In the rows, zero is written as 128.
These are runs of 6 systems, one row a step. Runs of the same system follow the same rule from any start.
metu, run 1:
[[158 119 160 112 150 147  99 132 165 132 110 125  88 147 135 125 113  96]
 [146 157 102 167 133  94  77 132 127 112 107 134 172 119 142 136 145 106]
 [117 115 125 146 140 119 151 131  51 133 161 135 143 104 104 145 159 133]
 [116  89 161 109 114 124 184 120 151 128 154 158  94 169 106 117 144 135]
 [117 179 159 115 102 110 128 114 205 140 123 114 139 133 143 133  96 118]
 [146 172  85 153 128 150  99 151 108 168 101  85 155  90  97 136  99 102]
 [138  74  65 145 122 154 154 129  71 125 119 134 141 137 131  75 148 140]
 [ 97  98 165  61 124 145 141  94 124 103 155 143 112 161 187 105 148 175]
 [144 174 185  90 126 124  55 145 168 126 111 115  72 135 140 173 108 133]]
Nided, run 2 (9 x 18):
[[159 148 122 165 143 123  92 158 197 163  91 124  96 139  80 150  86 106]
 [134 157  93 144 142  52  99  91 101 147 149 133 180 143 170 149 137 186]
 [145  85 115  82 192 160 153 113  57 112 152 119  97 135 113 133 154 119]
 [105 156 120  84  78 143 192 137 178 113 135 108 106 155  65 132 124 112]
 [106 170 114 139  84 151 111 130 143 129  99 100 193  80 173  98 105 108]
 [130  63 105 202 149 157  82 160 104 157 103 162 140 120 127 100 143 147]
 [101  73 169 135 132  76 162 113 140  99 165 190 100 164 132 142 162 181]
 [119 158 210  55 143 138 142 108 159  95 138 106  86 100 157 159  95  97]
 [174 201  92 132 118 136  72 155 152 181  81  68 114 109 110 146  72 111]]
badep, run 3:
[[114  92 114 135 186 131 184  77 169 156 149 136 165 134 137 111  96 127]
 [ 93 168 118  76 143 141 137 107 147 168 165 101 131 165  87 161 117 181]
 [134 157  93  55  86 152 153 134  97 109 115  73  82 111 133 124  96 156]
 [151  85  73 105 149 178  89 147 139  86  73 117  93 137 155 101 114 129]
 [113 103 115 143 162 124  49 159  99  84 117 157 120 140 128 163 172 173]
 [121  96 193 163 125  94 136 157  86  87 141 166  89  70 122 167 141 131]
 [124 115 178 186 133  91 164 131 206 104 114 158 135  84 127 137  91  65]
 [109 178  98 166 166  88 142  95 168 142 144 117 223 114 108 155 112  97]
 [102 138  81 115 137 147 208  97  82 187 175 100 177 123  80 122 118 153]]
ros, run 4 (9 x 18):
[[107 113 113  88 157 131 136 126  93 110 160 135 109 165  96 159 169 170]
 [ 94 102 188 118 102 156 150 159 167  94 122 152  82 118 108 137 128 119]
 [118 160 148 172 131 129 108 143 167 132 103 119 163  63 139 138  84  89]
 [142 134  65 173 166  90 136 105  89 175 145 122 183 113 121 131 117 149]
 [129  54  95 108 140 122 165 110 126 119 143 159  99 194 127 100 157 176]
 [102 134 164  61  87 170 122 138 204  84 100 119  74 148 154 121 110 136]
 [131 210 128 119  81 143 118 152 111 141 104  64 146  50 128 142  84  91]
 [175 112  65 183 160 110 129 131  20 146 132 123 168  99 105 119 161  96]
 [118  53 111 117 194 122 102 119 126  81 150 183 109 207 118 144 200 173]]
Nided, run 5:
[[104 139 113 149 100  84 152 148 152 106 134 140 123 127  84 160 128 159]
 [110 135 142 135 158 116 143 105 135 104 131 123 169  79 165 137 112 106]
 [119 114 128 142 168 166 118 141 138 174 130 121 123 120  88 136 102 135]
 [115 121 108 129 115  95 164 112 135 145 141 135 132 136 140 120 107 185]
 [126 100 126  94 152 163 141 107 142 108 118 122 126 134 163 105 120 120]
 [112 140 118  99 107 161  98 152 154 122 109 120 105 150 112 131 130 155]
 [128 141 101 129 102 100 106 140 113  85 106 126 129 106 161 135 128 154]
 [135 111 115 145 166 124 109 138 125  86 113 141 132 119 119 147 146 100]
 [100 149 145 132 142 109 133 134 130 122 153 133 139 120  88 173 141 136]]
badep, run 6, 9 rows:
[[126 153 108 126  68 104 149 145 143  89 100 111 124  91 147 122 101 126]
 [139 102  91 145 185 146 113 107 134 124 109 125 163 121 160 105 117 111]
 [102 115 120 142 151 127 113 137 106 160 157 145 132 155  85 153 154 183]
 [113 124 174  91  88 109 176 129 119 105 147 128  81 110 139 139 117 146]
 [150 143 132 117 146 146 116 131 189 111  91 104 118 112 146 123  84  78]
 [135 155  50 155 148 113  81 135 111 127 110 115 180 134 111 148 146 137]
 [108  75 124 135 135 130 175 125  57 126 163 152 125 123 113 119 162 159]
 [ 94  99 206 102 122 154 161 127 190 122 137 152  82 142 121 128 111 125]
 [125 212 129 110 110 116  80 134 173 112  99  89 143 106 148 161  93 110]]
mefo, run 7 (9 x 18):
[[124 156 153 136  97 100 151 117 146 165 157 138 146 162  98 131 150 119]
 [128 146 133  83 110 134 172 103  94 142 150 101 131 117 143 115 120 124]
 [144 124 100 109 110 171 138 132 145 161 107 105 118 153 114  87 110 117]
 [124 137 110 155  81 138 106 143 103 150 117 136 161 137 130  98 156 134]
 [122 102 153 115 132 163 101 136  74 138 134 135 111 128 146 119 152 149]
 [141 114 170 121 108 137 106 151 145 117 114 143  79 143 126 128 138 116]
 [162 156 161 149 119  97 116 127 124 128 121 127 132 109 139 133 134  75]
 [159 124 134 142 169 107 154 111 108 169 156 124 130 130 100 140 126  98]
 [118 112 131 120 115 116 193 105 148 141 158 144 136 162 105 111 143 126]]
Rus, run 8, 9 rows:
[[117 154 123  60 183 124 120 104 125 146 152  88  93 122 137 183  80 199]
 [180 119  56  94 131  95 162 132 138 107 104  99  53 144 106 136  84 150]
 [148 119  26 124 127 107 109 130 116  37  88 123 148 135 148 116 154 130]
 [ 99 121 105 128 159 170  78 163  70  70 126 134 144 122  86 162 196 117]
 [ 88 109 197 152 133 157 155 173 148  83 129 153 103  80  71 161 135  74]
 [118 139 169 187 159 118 136 122 214 136 111 140 174  74 139 136  72  61]
 [126 163 105 182 178  86 132  91 120 219 156 113 204 102 123 150  88 149]
 [101 104 115  93 151 110 208  81  73 165 192 126 126 127 130 139 111 211]
 [103 106 105  21 139 165 164  99 174  89 125 105  69 168 153 123  94 189]]
Rus, run 9:
[[130 128  65 156 110 147 105 158  89 100  92 114 155  89 129 114 133 120]
 [ 83  76 141 171 143 161 110 159 101 113 133 164 141 107 112 130 158 153]
 [ 77 116 205 139 142 125 122 142 178 105 137 161 111 107 129 168 116 140]
 [159 160 154 144 162  81 116 115 176 148 122 117 119 102 138 161  72 104]
 [180 139  71 158 161  58 154  89 102 166 143 119 158 133 122 130 119 123]
 [102 112  91  81 149 133 178  89  75 104 172 125 158 155 128 123 170 156]
 [ 87 131 133  36 126 211 147 134 149  93 129 101  91 146 101 137 127 132]
 [144 153  93 130  80 163 115 177 180 113  62  90  91  98 103 119  78  99]
 [148 109  71 224 113 103  83 162  96 135  81 142 166  81 151 104 122 136]]
ros, run 10, 9 rows:
[[144 161 113 106 174 151 109 106 145 135 120  97 159 128 130 134 112  81]
 [106 156  89 120 110 120 159 125  95 134 156 118 157 150  81 137 161 148]
 [100  68 161 126 122 167 157 132 120 101 133 160 120 122 141  95 151 125]
 [110 140 143 137 130 170  69 152 170 138  98 125 136 127 133 128 116 127]
 [125 161 114 155 102  91 112 138  94 152 131 120 143  95 137 145 112 171]
 [176  81 117 147 152 106 144 118  88 142 131 143  95 130 141 111 127 126]
 [147 128 118 102 142 110 111 119 178  94 115 134 102 177 128 140 141 119]
 [103 182 154  81 111 115 158 119 138 108 147 103 124 109 122 162 114 127]
 [135 122 131 148 129 154 173 130 105 153 135 116 150  94  94 110 120  64]]
metu, run 11, 9 rows:
[[107 101 102  82 101 166 199 114 132 114 132 116 122 144 123  87 125 135]
 [ 99 147 148  68  99 181 105 131 179 114 108 107 115 142 167 109 108 142]
 [150 147 121 140 127 156  43 165 117 124  76 106 114  91 155 131 108 121]
 [155  72 113 182 173 125  95 137  66 114 115 155 140 104 151 114 159 113]
 [103  82 172 129 161  88 138  98  98 110 182 184 135 160 142 143 185 165]
 [115 168 197 108 121  69 147 121 172 133 165 142  87 144  96 194 123 145]
 [162 184 109 166 124  90 156 137 187 150 107 100 142 104  69 151  82  55]
 [106 135  36 159 120 156 179 120 115 143 121 105 220 114  87  88 131  96]
 [ 58  93 108  68  76 205 182 123  97 135 144 120 127 148 139  75 135 206]]
mefo, run 12, 9 rows:
[[106  98  93 101 162 128 140 128  94  97 155 140 109 169  83 158 171 175]
 [ 93 115 135  87  97 150 156 139 161  26 108 136 112 125 141 123 149 104]
 [119 162 123 147 151 165 101 153 154 111  94 100 160  63 117 142  94  70]
 [125  99 110 211 157  98 140 149 111 175 136 146 140  86  88 147 102 154]
 [ 91  65 160 140 147  95 160  95 150 124 159 183 133 151 175 114 131 189]
 [ 90 186 165  49 120 138 104 104 193 109 136 106 128 152 161 154 110 155]
 [169 204  59 104  98 104 109 148 110 122  92  60 106  94 116 160  84 132]
 [187  74  25 182 163  99 123 127  85 122  97 136 144 138 133  94 141 128]
 [ 74  75 139 138 169 151 107 117 130  93 160 187 171 190 116 125 222 144]]

Name the system that made each run.
run 13, 2 rows:
[[126 115 169 166 129  96 111 124 108 169 151 159 134 126 142 137 139 158]
 [153 129 140 142 145  81 147 111 127 172 153 136 113 146 113 146 121 138]]

metu
run 14:
[[132 157 206 137 154 132  92 121 206 163 121 134 135 133 135 144 104  71]
 [155 192 131 145 116  50 155 114  96 188 163 106 133 105  95 172 104 139]]

mefo
run 15:
[[121  95 126 122 182 136 135 109 153 125 130 133 129 134 139 128 113 133]
 [104 146 105 118 139 110 105 131 146 105 125 127 137 134 128 161 128 167]]

metu
run 16:
[[112  96 121 160 127 114 189 148 184 103 127 155 104 133  60 141 119 114]
 [ 76 139 124 144 115 127 179 103 205 122 127 131 185 106 138 117  87 124]]

metu
run 17:
[[105 108 134 151 115 142 142 118 166 136 119 144 158 128 151  94 118 129]
 [108  96 157 130 133 154 100 134 134 143 122 145 118 134 155 116 128 162]]

Nided
run 18, 2 rows:
[[130 102 151  66 103 141 204 106 153 135 151 126  70 170 114 106 116 140]
 [132 163 144 108  73 168 136 139 183  96  89 104 137 113 144  91 117  45]]

ros
run 19, 2 rows:
[[ 89  89 140 147 119 155 125 145 126 129 121 146 129 104 147 110 116 170]
 [141 114 114 146 122 136  92 149 139 150  94 124 107 113 143 117  93 156]]

ros
run 20:
[[127 173 129 126  61 130  76 158 118 139 112 124 135 145 125 121 158 140]
 [167 119 132 123 134 130  98 143  49 123 122 120 100 103 152 127 141 120]]

mefo
run 21 (2 x 18):
[[125 134 130 168  94 118 106 144 145 180 115 133 139 123 133 112 105 156]
 [161 115 114 143 115  90 121 114 105 144 118 133 124 126 179 106 115 155]]

ros
run 22, 2 rows:
[[136 145 153 169 151 128  85 143  94 166 138 135 150 107 101 154 146 109]
 [145 118 138 158 135  82 177 115  94 166 165 140 123 120 104 136 130 136]]

Nided
run 23 (2 x 18):
[[ 94 154 170 124 115 150 112 125 190 161 125 128 143 132 135 129 100 141]
 [149 123 114 135 123 120  87 132  97 160 108 118 113 106 177 120  96 177]]

Nided
run 24, 2 rows:
[[104  78 162 130 138 192 148 124 130 148 139 148 138 141 123  88 148 110]
 [ 97 142 136 149  93 158  74 151 166 143 107 138 153 143 136 111 138 146]]

ros
run 25 (2 x 18):
[[149 135  53  88 144 134 154 127  61 107 142  97 116 151  74 138 166 124]
 [ 90 148  98 111  88 149 198 129 136  82 136 116 167 129  81 117 162  86]]

Nided
run 26 (2 x 18):
[[ 77 167 156 127  95 107 129 105 171 152 140 125 178 109 177 128  96 170]
 [139 159  90  85 132 129 100 120 105 173 122  80 108 125 150 147  80 200]]

mefo
run 27, 2 rows:
[[138 115 113 132 164 124 140 101 116 114 140 137 161 150 129 118 167  94]
 [ 82 129 140  98 135 154 132 118 151 126 153 139 144 168 108 137 159 146]]

ros
run 28:
[[179 104 122 116 170 160  67 117 139 154 105 126 115 185 151  98 144 103]
 [135 155 113  85  86 104  98 136  92 122 144 130  98 190 114 146 183 184]]

Nided
run 29 (2 x 18):
[[142 119  99  97  92  82 153  82  94 124 152 141 140 193 174  91 176 168]
 [136 118 154  54 117 194 130 132 106  77 123 117  94 152 129 105 173  73]]

Nided
run 30:
[[141 123  49 106 164 165  98 114  94 127 119 109 168 165 127 109 159 130]
 [ 85 108 100 102  97 154 157 149  92  83 145 136 124 153  87 128 185 161]]

Nided
